128 stands for zero in the data rows.
Each group is a cloud of points together with its mirror image through one shared centre. There are 5 groups. The rows also spread widely along two directions, which tell nothing about the groups. Groups are numbered from 0 in the order they first appear among the rows asked about.
Here is the table:
[ 72 129 152  85  92 109 120  79 163 176 129 100 107 134  79 127 183  85]
[106 129 123  80 128  82 123 121 136 150 134  98 106 133 126 133 160 113]
[168 144 124 120 127 130 144 155  81  94 167 173 117  88 183 113  67 192]
[116 157 134 132 128 118 136 139 107  99 122 145 145 133 155 135 111 128]
[179 142 102 139 145 128 130 145  75  85 137 144 116 110 193 139  54 160]
[ 89 123 132 118 116 110 103  87 161 173 113  71 117 161  86 142 173  66]
[ 75 113 129 117 128 117 125 129 172 150 102  90 121 120  87 125 166  74]
[173 105 119 156 146 150 130 148 124 129 148 145 142 117 145 116 124 176]
[ 85 113 139  78 114 101 130 112 144 133  99 121 102 127  99 130 150 114]
[129  87 138 145 151 156 126 140 169 141 113 114 147 141  89 120 191 126]
[176 155 112 168 143 142 142 184  85  96 181 157 151  85 197 113  50 174]
[131 139 125 131 105 137 118  97 114 131 137 149 106 121 124 128  76 145]
[117 123 114  82 110  85 105  74 110 147 113  87  61 135 118 157 103  89]
[ 79 174 127  33  67  49 111  36 113 169 132  86  41 133 121 159  90  74]
[ 91 101 144 112 137 141 138 144 156 109  94 141 137 125  98 125 169 126]
[118 109 140 131 145 159 145 169 145  89 103 159 156 120 123 118 154 146]
[141 149 112 119 115  98 119  89 117 167 154  98 104 141 143 138 108 108]
[ 86 123 130 122 140 107 126 138 159 144 122  97 126 118 110 129 140  92]
[124 129 132 134 107 141 118 100 125 137 131 140 112 126 111 133 103 123]
[110 119 143 155 141 136 126 123 156 138 100  95 154 157  95 134 182  90]
[219 185  96 183 137 140 128 156  59 114 191 155 145 115 212 120  34 180]
[120 132 127  87 134  80 128 123 135 149 129 101 107 139 124 135 160 112]
[100 145 142 139 134 132 136 150 134  99 102 126 166 143 127 133 145 117]
[134 109 143 206 160 204 152 175 147  85  97 166 208 143 104 114 139 147]
[ 76 111 148 124 114 122 114  92 177 168  89  74 134 170  58 142 209  81]
[104 100 148 122 139 151 142 153 154 100  96 152 149 126 109 117 165 140]
[162 142 121 102 115 115 121  92  92 136 138 142 105 136 152 139 110 150]
[134 194  96  41  64  39 107  52  51 158 191 118  30 108 187 141  12 119]
[150 135 127 171 131 170 127 135 111 100 143 172 144 120 142 116  88 167]
[170 123 106 114 122 123 122 119 103 143 170 127 106 104 158 121  93 160]
[162 132 104  77  96  87 109  69 100 174 182 112  58 100 137 128  69 142]
[172 134 129 207 154 164 141 173 114 100 140 141 182 143 161 121 128 150]
[153 133 128 175 135 178 133 146 103  99 139 170 158 116 147 118  77 156]
[144 109 130 147 156 154 149 180 131  84 111 168 166 115 141 114 137 166]
[141 127 131 142 158 129 139 175 132 116 116 126 168 131 143 124 171 144]
[156 127 133 148 154 161 153 188 112  79 134 185 161 103 167 109 109 196]
[166 161 102 113  90 119 109  88  73 130 181 151  83 100 165 132  24 147]
[133 154 134 163 139 139 147 167 109  82 122 148 168 133 165 126 113 150]
[116 107 141 147 163 137 144 176 156 115  89 112 172 152 116 129 208 128]
[151 158  99 114  99  99 118 126  96 138 181 130  99  86 174 129  43 138]
[ 93 171 129  67  86  65 114  70 103 146 132 105  73 134 126 155  97  89]
[125 167 128 120 113 107 131 120 100 117 136 134 124 137 150 137  93 124]
[164 128 124 155 161 135 153 188 119 102 125 136 173 134 167 112 154 158]
[ 91 135 122  33  86  68 114  57 119 165 135 106  47 105 103 140 101 101]
[142 117 120 123 126 118 117 118 107 123 116 111  99 133 134 147 110 117]
[110 142 118  82  90  99 106  51 118 164 145 118  63 123 119 142  74 107]
[140 117 109  79  93  96 114  81 125 187 157 109  69 114 120 132 109 122]
[118 105 136 137 162 129 139 171 154 118  97 110 168 150 114 124 211 116]
[112 117 141 139 114 151 119 100 141 133 116 138 128 136  97 129 124 115]
[ 47 134 155 106 122 111 131 105 174 136  67 100 132 168  75 150 201  69]
[137 120 122 121 141 128 123 123 115 112 108 114 113 132 133 148 116 122]
[ 54 134 150 105 119 107 135 103 160 135  77  99 129 160  86 151 185  76]
[164  94 128 190 172 188 139 196 138  98 124 154 187 123 137 109 158 174]
[134 139 133 150 120 143 140 147 134 134 151 142 149 120 135 106 140 148]
[116  97 165 240 191 208 146 205 181  93  57 125 251 186  85 116 246 113]
[131 142 134 146 128 132 138 143 135 131 150 151 167 119 131 108 138 148]
[ 77 116 141 108  98 129 110  75 156 158 101 112 102 150  67 142 144  86]
[103  90 137 100 126 120 123  99 174 175 112  95 110 139  75 139 186  95]
[138 126 131 176 135 173 134 149 121 100 133 167 160 128 126 123 103 153]
[ 46  88 156 128 135 133 134 139 204 142  74  85 141 141  54 133 213  61]
[ 96  88 133 110 129 132 114 104 183 165  97 105 114 144  65 131 196  93]
[ 91 112 142  82 118 111 125 112 142 129 105 126 106 119  98 135 151 111]
[169 149 117 155 119 155 130 133  89 109 162 178 136 112 160 111  53 169]
[ 89 122 125 111 117 111 120 126 156 145 123  95 103 113 102 132 135  85]
[ 76  85 139  82 114 113 102  80 193 181 102  72  90 149  54 140 193  68]
[169 121 112 115 121 125 120 114 109 146 163 131 106 108 146 120  97 153]
[131 136 122  95 129  87 128 125 117 138 136  98 109 124 143 135 146 116]
[ 94 159 128  83  95  82 113  83 112 141 122 110  90 138 131 148 110  95]
Some new rows, each followed by its group:
[183 137  97 106 115 113 122 105  87 146 186 129  85  99 168 113  66 159] 0
[ 80 131 123  83  94  89 110  92 155 169 134  76  78 116 109 134 119  73] 1
[131 112 148 219 180 185 143 184 155  98  90 124 218 165 113 123 199 122] 2
[132 123 149 189 153 176 153 192 153  94 119 174 219 132 126  98 171 157] 3
[181  93 137 196 182 199 147 205 134  88 122 170 203 127 145 102 159 197] 0
[124 144 116 115  96 124 113  92 103 135 147 140  95 118 129 130  67 131] 4
[180 111 112 168 151 159 141 167 125 112 154 158 162 100 154 109 119 176] 0
[121 164 127 114 114 104 133 119 102 129 130 129 119 134 149 140 100 123] 0
[116 118 134 160 155 149 148 173 146 112 117 124 162 111 127 116 134 121] 1
[169 168 108 131 105  92 109  86  91 150 181 107  95 127 169 135  62 129] 2
[138 127 135 174 132 170 134 137 125 106 125 158 159 125 127 119 107 147] 4
[119 117 127  94 124 125 135 137 129 109 116 153 112 111 127 124 125 142] 2
[158 171 119 107  97 107 132 118  86 138 191 154 105  99 173 104  76 164] 3
[126 169  94  38  73  47 108  64  93 183 200  94  31  86 159 133  31 106] 1
[141 124 131 173 136 173 134 140 129 106 126 162 153 122 127 116 105 148] 4
[140 104 123 160 166 160 131 167 117  90  99 138 152 140 130 137 130 138] 3
[191 103 130 213 178 199 147 206 130  87 139 173 202 119 158 100 140 194] 0
[146 167 118 105 102 109 123 105 103 143 182 146 108 109 161 114  88 150] 3
[141 170 107  77  84  61 102  56  89 187 178  84  51 127 151 146  61  97] 2
[149 109 125 162 161 154 136 163 115  90  96 131 146 133 137 140 128 132] 3
[155 114 124 120 129 127 125 124 128 146 146 120 110 114 136 121 122 142] 0
[121 147 120 103 103  95 102  69 131 171 143  82  80 150 111 141 128  84] 2
[151 114 122 151 161 147 130 153 113  95 103 134 143 133 145 143 125 140] 3
[ 96 111 139 101 130 126 137 133 146 128 100 133 121 119 107 129 147 126] 2
[147 161 128 154 133 133 144 157  91  88 135 162 161 124 183 124  89 157] 0
[113  90 130  92 119 122 114  89 165 170 116  95  99 136  80 133 177 101] 0
[125 103 154 223 172 184 132 182 172 109  84 130 215 170 103 120 202 124] 2
[155 119 109  96 107 109 111  91 120 165 163 119  82 107 135 131 100 136] 0
[ 76 151  97  11  54  25  88  21 127 219 163  58   0  96 111 155  64  53] 1
[194 151 100 133 133 113 119 131  56 105 167 149  96 112 198 140  33 163] 3
[115  97 129 100 116 126 111  98 160 165 114 104 103 137  88 120 172 108] 0
[110 104 141 125 146 142 143 156 137  98 102 155 151 119 121 121 150 148] 2
[125 103 131 133 150 136 123 128 130 111  91 114 131 142 122 146 135 117] 3
[121 135 121 133 131 122 134 146 134 129 139 119 130 111 140 126 104 121] 1
[110 183 108  48  70  48 109  51  86 162 163 102  47 123 149 154  56  96] 0
[159 145 122 123 134 135 144 156  94  85 145 180 133  95 172 114  85 184] 2
[ 91 126 150 125 120 129 135 127 169 152 120 133 144 138  94 117 192 111] 3
[112 109 138 123 143 142 145 155 141 105  99 157 148 119 119 122 157 141] 2
[160 100 123 170 157 173 135 160 143 115 128 139 164 127 128 118 151 161] 0
[149 168 121 144 130 128 139 152  91  88 140 164 147 127 182 127  88 157] 0
[126  86 136 142 143 146 129 131 165 143 116 124 137 137  94 125 180 121] 0
[ 76 153 140  85 103  88 120  87 134 140 102 100 101 152 102 153 144  86] 0
[148 142 120 131 113 139 124 103  97 118 148 154 107 117 143 127  66 148] 4
[138  95 136 188 176 176 144 195 145  79  72 144 183 150 124 138 164 133] 3
[ 98  82 144 157 167 157 131 156 164 103  62 110 158 159  96 151 182 103] 3
[ 41 121 160 107 121 118 125 104 181 131  63 110 142 170  62 151 213  62] 0
[156  94 131 168 181 176 141 173 146 109 113 142 169 124 127 113 164 159] 0
[168 136 119 150 157 123 145 181 107 102 143 145 161 121 174 114 140 161] 4
[222 127  99 173 148 157 136 166  80 104 189 169 143  93 192 102  64 204] 0
[110  77 141 143 151 152 128 140 182 144  98 111 146 140  78 122 208 110] 0
[108 111 137 111 149 106 135 141 157 138  91  95 139 150 102 134 207 103] 4
[135 142 117 116 112 104 111  96 122 162 143  95 100 142 130 136 124  97] 2
[112 100 126 118 140 123 126 120 144 128  83  96 116 151  88 148 152  98] 3
[164 134 100 101 123 105 117 101  83 126 148 122  81 116 158 146  66 141] 3
[188 180  83  68 104  56 122 101  51 154 211 124  63  94 215 129  41 165] 4
[107 162 130 118 113 111 132 119 111 115 118 130 129 144 134 141 119 114] 0
[142 128 132 162 131 165 133 138 128 114 123 163 146 129 124 123 103 149] 4
[121  67 152 187 173 192 136 176 188 113  84 135 192 147  78 111 228 133] 0
[125 136 147 160 136 156 152 174 144 112 130 163 176 134 127 102 162 148] 3
[157 171 107 103  81 121 106  70  67 141 184 141  58 109 164 129  20 146] 4
[156  91 131 170 161 165 137 169 151 119 118 145 174 131 120 117 169 152] 0
[120 131 118 130 119 120 129 137 134 130 142 118 125 105 135 126 110 119] 1
[108 142 139 118 109 120 134 117 143 148 145 123 131 127 101 115 155 118] 3
[124 146 120 110  93 117 109  75 102 141 154 140  85 118 131 129  68 127] 4
[100 165 125  81  94  85 123  85 110 138 131 112  89 140 132 146 103  98] 0
[ 83 126 120  64  98  77 109  84 156 177 131  75  67 114 100 140 121  65] 1
[154 119 116 133 140 131 124 130 104 115 119 119 116 136 138 143 107 124] 3
[129 141 127 143 132 114 121 100 133 151 133  97 130 151 120 128 137 101] 2
[ 90 110 145 135 116 143 122 105 158 139 104 127 130 146  76 134 145 103] 4
[130  92 130 118 129 132 121 110 154 156 123 109 114 126  99 131 158 124] 0
[ 76  86 161 160 122 179 126 128 192 117  50 125 165 164  43 129 204  90] 4
[135 146 139 177 154 158 144 183 109  74 109 164 186 141 155 121 127 152] 0
[ 89 129 144 117 114 125 130 116 160 153 123 124 142 134  93 115 186 107] 3
[202 168 117 189 138 165 160 197  72  86 202 200 180  95 212  83  66 217] 3
[ 77 142 139  70  85  87 117  68 154 174 138  99  92 133  84 126 164  87] 3
[ 99 144 139 113 124 114 127 120 128 120 113 124 128 147 120 148 144 108] 0
[ 98  92 133 122 147 130 115 126 155 118  72 100 133 157  92 153 163  92] 3
[ 83 129 148 112 110 119 132 113 170 162 113 117 133 143  87 122 188 106] 3
[100 154 142 113 118 112 132 126 117 124 114 126 131 143 131 138 132 111] 0
[121 120 137 117 132 128 141 146 132 105 110 154 135 116 128 116 137 144] 2
[155 141 114 106 129  96 121 134 112 133 147 124 127 124 165 129 128 139] 4
[119 126 135 151 140 138 120 124 150 141 112 100 152 159 108 136 164  99] 2
[ 90 114 138 138 136 137 130 147 170 136 110 100 135 122 100 127 156 101] 1
[132 111 141 150 156 155 131 136 137 104  88 151 163 168 107 132 186 134] 1
[141 117 121 125 138 126 123 124 102 114 113 120 110 132 142 147 104 124] 3
[160 122 111 114 119 122 117 112 119 156 162 124  95 115 131 122 114 143] 0
[116 149 136 129 105 124 136 125 140 140 146 141 141 121 124 111 152 130] 3
[162 145 112 168 143 143 140 178  97  99 167 147 147  89 182 112  65 155] 1
[194 188 101 110  87  79 108  59  59 162 217  97  74 117 200 133  15 147] 2
[161 105 141 197 179 197 163 231 128  50 102 198 217 116 154 101 149 195] 2
[177 152 117 131 129 134 141 168  73  86 172 187 126  84 200 109  51 200] 2
[141  72 144 185 175 187 139 181 155 109 103 143 187 133 112 111 188 150] 0
[137 156 136 117 109 121 135 126 120 135 164 143 135 116 147 106 121 145] 3
[ 95  94 136 126 155 131 122 135 162 123  72 103 129 154  91 154 172  94] 3
